A single turn carries every row of the set below to another of its rows. Some are shown first; where does it send the rows asked next?
guke: | -1.381 | -1.715 |  0.660 | -1.451 | -1.785 |  2.236 |  2.613 | -0.913 | -1.713 |  1.727 |  1.518 |  2.049 |  1.450 | -0.637 |  2.682 | -0.107 |  0.442 | -3.372 | -2.395 |  0.277 | -0.346 | -0.147 |  0.556 |  0.280 |
rok: | -2.220 |  2.104 | -0.377 |  1.935 |  1.509 |  1.548 | -1.150 |  1.020 | -0.933 |  1.864 | -0.550 |  1.496 |  0.508 |  0.701 |  0.294 | -1.629 |  2.456 | -1.783 | -4.696 |  0.547 |  0.455 | -2.814 |  1.045 |  1.586 |
gev: |  0.402 |  2.866 |  2.334 |  1.276 |  0.054 | -1.256 | -1.481 | -1.685 |  1.540 |  1.240 |  0.219 |  0.388 | -0.946 | -0.247 |  1.492 |  1.014 | -2.429 |  2.924 |  0.675 |  1.349 |  1.205 |  2.338 | -0.161 | -1.043 |
Big: |  1.237 |  2.534 | -2.237 | -1.010 |  1.081 |  1.614 | -0.659 |  1.077 | -2.011 |  1.229 | -0.096 |  1.502 | -1.240 |  0.993 |  0.892 | -0.282 | -0.109 |  1.409 | -4.361 |  0.831 |  2.838 | -0.512 | -2.421 |  0.981 |
Sogir: |  1.260 | -2.019 | -1.204 | -1.976 | -1.980 |  2.790 |  0.498 |  2.344 | -0.592 | -0.030 |  2.656 | -1.023 |  1.698 | -0.425 |  1.789 |  0.101 | -1.323 | -1.191 | -0.843 | -0.600 |  2.287 | -0.503 | -1.295 |  1.866 |
vukel: |  1.373 |  1.594 |  0.359 | -0.247 | -0.246 | -1.609 |  0.659 | -0.738 | -1.028 |  0.942 | -0.446 | -0.025 | -2.784 |  0.332 |  2.798 |  1.309 | -1.475 |  1.922 |  2.524 |  0.259 |  1.493 |  2.894 | -0.471 |  1.146 |
les: |  0.714 | -2.339 | -1.284 | -1.529 | -1.699 |  3.057 |  1.345 |  2.100 | -0.969 | -0.016 |  1.706 | -0.601 |  2.034 | -0.109 |  2.216 | -0.202 | -0.816 | -1.102 | -0.866 | -1.357 |  1.928 |  0.549 | -1.659 |  1.679 |
vofa: | -2.442 |  2.139 |  3.206 |  2.921 |  2.533 | -0.303 | -1.165 | -1.480 |  1.363 |  1.244 |  0.841 | -0.059 |  0.037 | -0.679 |  0.003 |  0.539 | -0.212 |  0.955 |  0.746 |  0.085 | -1.265 | -1.013 |  2.470 | -1.250 |
gufur: | -1.505 |  3.905 |  2.246 |  1.996 |  1.259 |  0.317 | -3.051 |  0.359 |  1.980 |  1.262 |  0.534 | -0.105 |  1.398 |  0.393 |  1.706 | -1.476 |  0.395 |  1.880 |  0.393 | -1.093 |  1.239 | -0.527 |  1.004 |  1.138 |
dadek: | -1.552 | -3.333 | -0.691 | -1.047 | -1.774 |  0.835 |  2.410 |  0.079 | -1.449 | -0.924 | -0.149 |  0.501 |  2.438 | -1.025 |  2.484 |  0.876 | -2.261 | -0.809 | -2.099 | -0.030 |  1.081 |  0.677 |  1.224 |  1.339 |
luzez: | -1.434 | -0.481 | -0.597 |  2.607 |  3.350 |  2.407 |  0.969 |  2.568 | -0.949 | -0.165 | -2.304 | -0.192 | -0.065 |  1.486 | -1.831 | -0.491 |  0.838 | -1.317 | -1.840 | -0.794 |  1.639 | -1.514 |  2.523 | -0.959 |
Bufu: |  1.883 |  3.246 | -3.238 | -0.819 | -0.283 |  1.419 |  0.625 |  0.741 |  0.592 |  0.048 |  1.767 |  1.485 |  0.988 | -0.853 | -1.483 | -2.047 | -1.664 | -0.862 | -1.959 |  2.111 |  1.770 | -3.077 |  0.888 |  0.056 |
lugep: | -1.260 |  3.654 |  1.226 |  1.731 |  0.715 |  0.218 | -2.514 |  0.328 |  1.389 |  1.317 | -0.167 |  0.545 |  1.218 |  0.582 |  1.275 | -2.815 |  1.314 |  1.124 |  1.538 | -1.886 |  0.395 | -0.395 |  1.337 |  1.958 |
kez: |  2.862 |  0.124 | -0.005 | -0.732 | -0.073 | -0.267 |  1.438 |  0.447 |  0.045 |  0.716 | -1.988 |  0.382 | -4.046 |  1.586 | -1.098 |  0.306 | -0.432 | -0.690 | -3.690 |  1.331 |  1.898 |  2.141 | -1.394 | -0.585 |
vutof: | -2.802 |  0.692 | -0.032 |  2.823 |  2.344 | -0.130 |  1.201 | -1.708 | -0.481 | -0.254 | -0.868 |  1.589 |  0.248 | -0.207 |  0.647 | -0.272 |  0.510 |  0.732 |  1.770 | -0.527 | -2.713 | -0.595 |  3.132 |  0.185 |
Pap: |  0.587 | -1.131 |  0.224 |  1.736 |  0.800 | -1.802 |  0.687 | -0.037 |  1.108 | -1.552 | -1.927 | -1.587 | -2.104 | -0.032 | -0.030 |  0.761 | -0.354 |  1.379 |  2.187 | -0.370 | -2.159 |  2.013 |  1.766 |  1.177 |
bera: | -2.425 | -1.042 | -0.738 |  3.980 |  2.862 |  1.279 |  0.577 |  2.003 | -0.287 | -0.460 | -1.900 | -0.641 |  0.543 |  0.509 | -1.907 |  0.070 |  0.133 | -1.062 | -2.044 |  0.035 |  0.946 | -1.948 |  2.671 | -0.310 |
rivi: |  2.803 |  0.488 | -0.286 |  0.272 | -0.701 | -0.190 |  0.998 |  0.683 |  0.297 |  1.425 | -0.595 | -0.342 | -3.812 |  0.869 | -0.482 |  1.277 | -0.743 | -0.348 | -2.711 |  2.036 |  2.792 |  2.135 | -2.627 | -0.711 |
miru: |  0.879 |  2.667 |  1.174 |  0.622 | -0.364 | -1.545 | -0.724 | -1.518 |  0.329 |  1.202 | -0.100 |  0.385 | -1.644 | -0.183 |  1.857 |  0.620 | -1.931 |  2.869 |  2.332 |  0.697 |  2.135 |  2.565 | -0.250 | -0.327 |
safet: |  0.243 | -4.431 | -0.919 |  0.205 | -0.784 |  3.205 |  1.458 |  0.079 | -0.008 | -1.736 |  0.676 |  0.117 |  1.476 |  0.438 |  0.720 | -2.102 |  1.236 | -1.656 | -1.445 | -0.783 | -0.493 | -0.768 | -0.643 |  0.672 |
Rubi: |  0.934 |  3.172 |  2.529 |  0.830 |  0.489 | -0.170 | -3.492 | -1.258 |  1.864 |  1.549 |  1.656 | -0.479 | -1.733 | -0.197 |  1.697 | -0.362 |  1.551 |  2.100 | -0.601 |  1.192 | -0.884 |  0.191 | -0.970 |  0.290 |
keku: | -1.250 | -3.077 | -0.922 | -1.084 | -2.500 |  0.468 |  2.027 |  0.199 | -0.094 | -1.430 | -0.071 |  0.608 |  2.585 | -1.060 |  1.897 |  0.679 | -2.479 | -0.832 | -2.310 |  0.710 |  1.242 |  0.179 |  2.189 |  1.127 |
nizim: |  0.859 |  3.594 |  1.334 | -0.205 |  0.176 | -0.435 | -2.537 | -1.309 |  0.662 |  2.216 |  2.176 |  0.083 | -2.120 | -0.799 |  1.661 | -0.268 |  2.090 |  1.775 |  0.307 |  0.667 | -1.656 | -0.106 | -1.117 |  0.988 |
sobir: | -1.305 |  3.497 | -0.237 |  1.301 |  0.857 |  1.018 | -0.595 |  0.517 |  0.358 |  1.415 | -0.218 |  1.826 |  1.201 |  1.053 |  1.813 | -2.699 |  1.827 |  0.102 |  1.296 | -2.363 | -1.108 | -0.251 |  0.804 |  2.772 |
kena: | -2.831 |  1.734 |  1.429 |  2.820 |  2.260 | -0.524 | -0.347 | -1.782 |  0.131 |  0.795 |  0.303 |  0.679 |  0.242 | -1.138 | -0.020 |  0.329 | -0.097 |  1.403 |  2.007 |  0.018 | -1.751 | -0.979 |  2.996 | -1.001 |
Pulup: |  0.705 |  3.382 | -1.708 | -0.209 | -0.181 |  1.306 | -0.788 |  0.931 | -0.678 |  2.342 |  0.782 |  1.521 | -0.902 |  0.598 |  1.138 | -0.392 |  0.603 |  0.357 | -4.473 |  1.087 |  2.594 | -0.569 | -3.057 |  1.530 |
Toba: |  1.428 | -4.548 |  1.207 | -1.209 | -1.654 |  1.242 |  0.966 | -1.171 | -1.519 | -0.607 |  1.354 | -0.650 | -1.659 | -0.079 |  2.024 |  0.078 |  0.477 | -2.533 | -1.322 |  2.118 |  1.212 | -0.772 |  0.398 | -0.052 |
kivur: |  0.464 | -3.883 | -1.228 |  0.412 | -1.017 |  3.657 |  1.100 |  0.084 |  0.713 | -1.712 |  1.387 |  0.579 |  1.742 |  0.318 |  0.087 | -2.140 |  0.979 | -1.763 | -1.176 |  0.077 | -0.483 | -1.574 | -0.023 | -0.211 |
Sefur: | -1.464 |  2.177 | -0.165 | -0.048 |  1.766 |  1.492 | -0.986 |  2.005 | -1.930 |  2.067 | -1.044 |  1.057 | -0.377 |  0.524 |  0.376 | -0.586 |  2.285 | -1.740 | -5.210 |  0.376 | -0.110 | -2.064 |  1.702 |  1.564 |
gumu: |  0.500 |  0.822 |  2.644 |  2.729 |  1.079 | -0.932 | -1.555 | -0.043 |  3.448 | -0.231 | -0.406 | -1.610 | -0.714 |  0.070 | -1.263 |  0.067 | -1.384 |  1.656 |  1.343 | -0.319 | -0.899 |  1.509 |  0.834 | -0.715 |
rurov: |  0.912 |  1.636 | -1.377 | -0.066 | -0.693 | -0.083 | -0.278 |  0.176 |  0.170 | -0.403 | -0.689 |  1.177 |  0.332 | -0.816 | -0.949 | -2.387 | -0.417 | -2.630 | -2.982 |  3.569 |  0.308 | -2.917 |  4.311 |  0.412 |
kudud: |  1.781 |  1.769 | -1.500 | -1.517 | -0.705 | -0.500 |  1.486 |  2.075 |  0.231 |  0.179 |  0.894 | -1.660 | -1.069 | -1.971 | -0.680 |  1.581 | -1.915 | -1.687 | -1.165 |  3.175 |  2.441 | -1.602 |  3.423 | -0.311 |
vule: | -0.916 | -1.048 |  0.827 | -1.535 | -2.304 |  2.421 |  1.962 | -0.393 | -1.217 |  2.098 |  1.969 |  2.245 |  1.565 | -0.475 |  2.279 | -0.440 | -0.136 | -4.038 | -2.077 |  0.720 |  0.381 | -0.793 |  1.187 |  0.133 |
kisu: |  1.926 | -0.179 | -2.243 |  0.884 |  0.676 |  0.864 | -0.105 |  1.352 | -0.247 | -2.072 | -0.528 | -1.255 | -0.411 | -0.478 | -0.959 | -1.248 | -0.762 | -0.854 | -0.306 |  3.359 |  2.914 | -2.917 |  3.780 | -0.788 |
bug: | -0.580 | -0.387 | -1.016 |  0.653 |  1.704 | -0.004 |  3.202 |  1.750 | -0.108 |  0.185 | -1.741 | -0.300 | -1.460 | -0.459 | -2.423 |  3.232 | -2.115 | -0.113 | -2.804 |  0.488 |  0.382 |  1.052 |  1.569 | -1.656 |
saku: |  3.579 |  2.234 | -0.602 | -1.230 | -0.890 |  0.770 |  1.247 |  0.712 |  0.891 |  1.033 |  1.279 | -0.027 | -2.145 |  0.114 | -1.276 | -1.830 | -0.207 | -3.175 | -0.747 |  2.563 |  3.055 | -1.855 |  1.239 | -0.841 |
Tad: |  1.095 | -4.633 |  1.145 | -1.146 | -1.371 |  1.680 |  1.378 | -0.759 | -2.014 | -0.116 |  1.118 | -0.762 | -1.328 | -0.128 |  2.212 |  0.157 |  1.006 | -2.735 | -1.522 |  1.218 |  0.111 |  0.083 | -0.315 |  0.276 |
Pav: |  0.824 |  0.120 |  1.667 |  1.994 |  0.241 | -1.795 | -0.975 |  0.002 |  2.715 | -0.555 | -1.113 | -1.860 | -1.653 | -0.444 | -1.179 |  0.153 | -0.446 |  1.458 |  2.182 | -0.283 | -1.876 |  1.892 |  1.534 |  0.055 |
feme: | -0.396 | -1.287 | -0.192 |  2.101 |  0.839 | -0.909 |  2.397 |  1.527 |  0.237 |  0.258 | -1.910 | -1.339 | -1.924 | -0.422 | -2.041 |  3.204 | -2.316 | -0.763 | -2.004 |  1.509 |  1.153 |  1.404 |  1.417 | -1.350 |
tumap: |  1.328 |  3.398 |  0.161 | -0.801 |  0.327 |  0.390 | -0.762 | -0.633 | -0.788 |  2.486 |  2.100 |  0.593 | -2.511 | -0.051 |  2.594 | -0.147 |  2.198 |  0.725 |  0.938 | -0.179 | -1.643 |  0.331 | -1.872 |  2.077 |

Sogir -> keku
bug -> Sefur
miru -> kena
Now these:
vukel -> vutof
rok -> rivi
gumu -> gufur
les -> dadek
rurov -> saku

A single turn carries every row of the set below to another of its rows. Some are shown first; where does it send the rows asked next?
naf: |  0.219 | -2.159 |  2.236 | -4.181 | -0.177 | -0.065 | -3.243 |  2.975 | -2.431 |  0.213 |  1.881 | -0.812 |
vik: | -2.390 |  0.719 |  1.120 | -1.041 |  0.634 |  2.098 | -1.600 | -0.732 | -1.198 | -0.815 | -2.787 | -0.306 |
riveg: | -0.899 | -0.241 |  3.173 | -0.337 | -0.743 |  1.403 | -3.609 |  2.810 | -1.152 | -0.370 | -0.908 |  0.589 |
Zugoz: | -1.317 | -0.246 | -1.888 | -0.716 |  1.224 | -1.495 | -0.237 |  3.307 | -2.339 | -1.786 |  0.118 | -2.769 |
gif: |  0.034 | -0.670 |  1.767 | -2.643 | -0.831 |  0.283 | -2.986 |  3.590 | -1.072 |  2.072 |  2.223 | -0.607 |
vuvo: | -2.696 | -1.248 | -0.558 | -2.926 |  3.317 |  3.022 | -2.291 | -0.814 | -0.947 | -1.124 |  0.144 | -1.338 |
rogas: | -0.313 | -2.764 |  1.948 | -4.863 | -0.113 |  0.609 | -2.899 |  2.074 | -1.117 |  0.261 |  2.286 |  1.087 |
gem: | -0.474 | -0.578 |  1.653 | -0.753 | -1.056 | -0.005 | -2.128 |  4.073 |  0.742 | -2.689 | -0.740 |  0.791 |
kaz: | -1.401 | -0.805 | -1.962 | -3.326 |  0.554 |  4.791 |  0.220 |  0.234 | -1.435 | -2.148 |  2.221 |  1.108 |
Suv: | -0.652 |  2.620 | -1.981 | -2.429 | -0.748 |  1.410 | -1.828 |  0.247 | -2.352 |  1.332 | -2.455 | -1.040 |
Pozo: | -0.530 |  0.480 | -1.290 | -3.111 | -0.598 | -1.608 |  0.409 |  1.956 | -1.860 |  2.033 |  0.583 | -1.411 |
vura: | -1.463 |  0.994 | -0.071 | -2.944 | -0.691 |  1.080 | -1.250 |  1.618 | -2.838 | -5.339 |  0.663 |  1.973 |
lem: |  0.394 | -0.696 |  2.070 | -0.839 | -1.479 |  0.705 | -2.219 |  4.040 | -0.114 | -0.927 | -2.097 | -0.217 |
sur: | -1.452 | -0.234 | -3.182 | -3.616 | -1.542 |  2.643 | -0.965 |  3.111 | -3.666 | -2.019 | -0.986 |  2.490 |
Pepu: | -2.098 | -0.609 | -2.430 | -3.352 |  3.681 |  0.787 | -3.738 |  3.049 | -1.886 | -1.560 | -0.088 | -2.203 |
kibag: | -1.081 |  0.397 | -2.662 | -1.723 |  0.073 |  1.644 |  0.617 |  2.823 | -2.644 | -4.443 |  1.971 |  0.918 |
gaput: | -0.106 | -0.577 | -3.760 | -5.164 | -0.295 |  2.697 | -1.675 |  3.841 | -0.875 | -1.740 | -1.064 |  1.989 |
Lupu: | -0.494 |  2.109 | -1.877 | -2.524 | -0.822 |  0.983 | -0.752 |  0.144 | -1.608 |  1.555 | -2.844 |  0.203 |
reref: | -2.025 | -0.677 | -2.763 | -3.400 | -0.773 |  4.884 |  0.224 |  2.122 |  0.490 | -1.125 |  1.561 |  0.140 |
punu: |  1.245 | -0.571 | -4.118 | -4.520 | -0.607 |  2.310 | -0.364 |  2.451 | -2.379 | -1.590 | -0.545 |  1.498 |
nuzes: | -0.930 |  0.200 | -0.728 | -4.374 | -0.962 |  2.817 |  0.514 |  0.914 |  1.010 | -1.617 |  3.244 |  0.179 |
Vanez: | -1.234 | -1.204 | -3.444 | -2.402 |  3.212 |  1.162 | -3.184 |  2.844 | -1.953 | -0.969 | -0.865 | -2.170 |
pez: | -0.134 |  0.792 | -1.537 | -2.341 | -0.260 | -0.796 |  0.245 |  0.882 | -1.515 |  1.920 |  1.308 | -2.310 |
Tene: | -0.557 | -2.691 |  1.819 | -0.039 | -0.888 |  0.786 | -2.532 |  3.033 | -0.126 | -0.164 | -0.155 |  1.582 |
vev: | -2.372 | -2.271 | -0.444 | -3.222 |  2.747 |  2.892 | -1.986 | -0.506 | -2.278 | -0.237 | -0.027 | -1.988 |
Vuriz: | -0.152 | -0.733 |  0.440 | -3.482 | -0.406 |  0.437 | -4.828 |  2.262 | -2.458 |  1.591 |  2.467 |  1.147 |
biko: | -0.537 | -0.335 |  0.225 | -2.377 |  1.130 |  2.044 | -5.764 |  4.908 | -0.832 |  0.084 |  0.015 | -0.560 |
kub: | -0.077 | -0.014 | -1.336 | -3.029 | -0.555 |  3.850 |  1.183 | -0.253 |  0.522 | -2.278 |  1.730 |  0.021 |
ber: |  0.068 |  1.413 |  0.714 | -3.462 |  0.300 |  2.757 | -5.738 |  2.897 |  0.011 | -0.343 | -0.077 | -1.599 |
talu: | -0.530 |  1.021 | -1.675 | -2.808 |  0.452 |  1.732 | -1.469 |  1.133 | -3.254 | -5.459 |  1.214 |  0.507 |
Fitu: | -1.928 |  0.389 |  0.735 | -0.551 |  0.839 |  1.606 | -1.821 | -1.316 | -2.791 | -1.363 | -2.452 | -0.475 |
Dubo: | -0.088 |  2.239 | -0.409 | -4.246 | -0.368 |  1.967 | -5.745 |  3.120 |  0.118 | -0.466 |  0.102 |  0.509 |
Soz: | -0.171 |  1.855 | -3.891 | -3.366 | -1.201 |  3.319 | -0.252 |  1.819 | -2.416 | -1.422 | -0.133 |  2.032 |
fab: | -1.205 | -0.131 | -2.311 | -1.813 |  1.651 | -2.299 | -0.552 |  3.139 | -2.586 | -2.067 |  0.864 | -1.623 |
Vuf: | -0.668 |  1.406 | -0.257 | -0.685 |  0.115 |  1.724 | -5.736 |  3.678 |  0.779 | -0.923 |  0.746 | -0.084 |
dibuk: | -2.762 |  1.386 | -0.997 | -2.690 | -1.103 |  2.020 | -0.579 |  1.687 | -2.888 | -3.849 |  3.101 |  0.262 |

Dubo -> nuzes
Pozo -> fab
Now these:
reref -> Tene
Vanez -> vev
ber -> kub
Soz -> gif

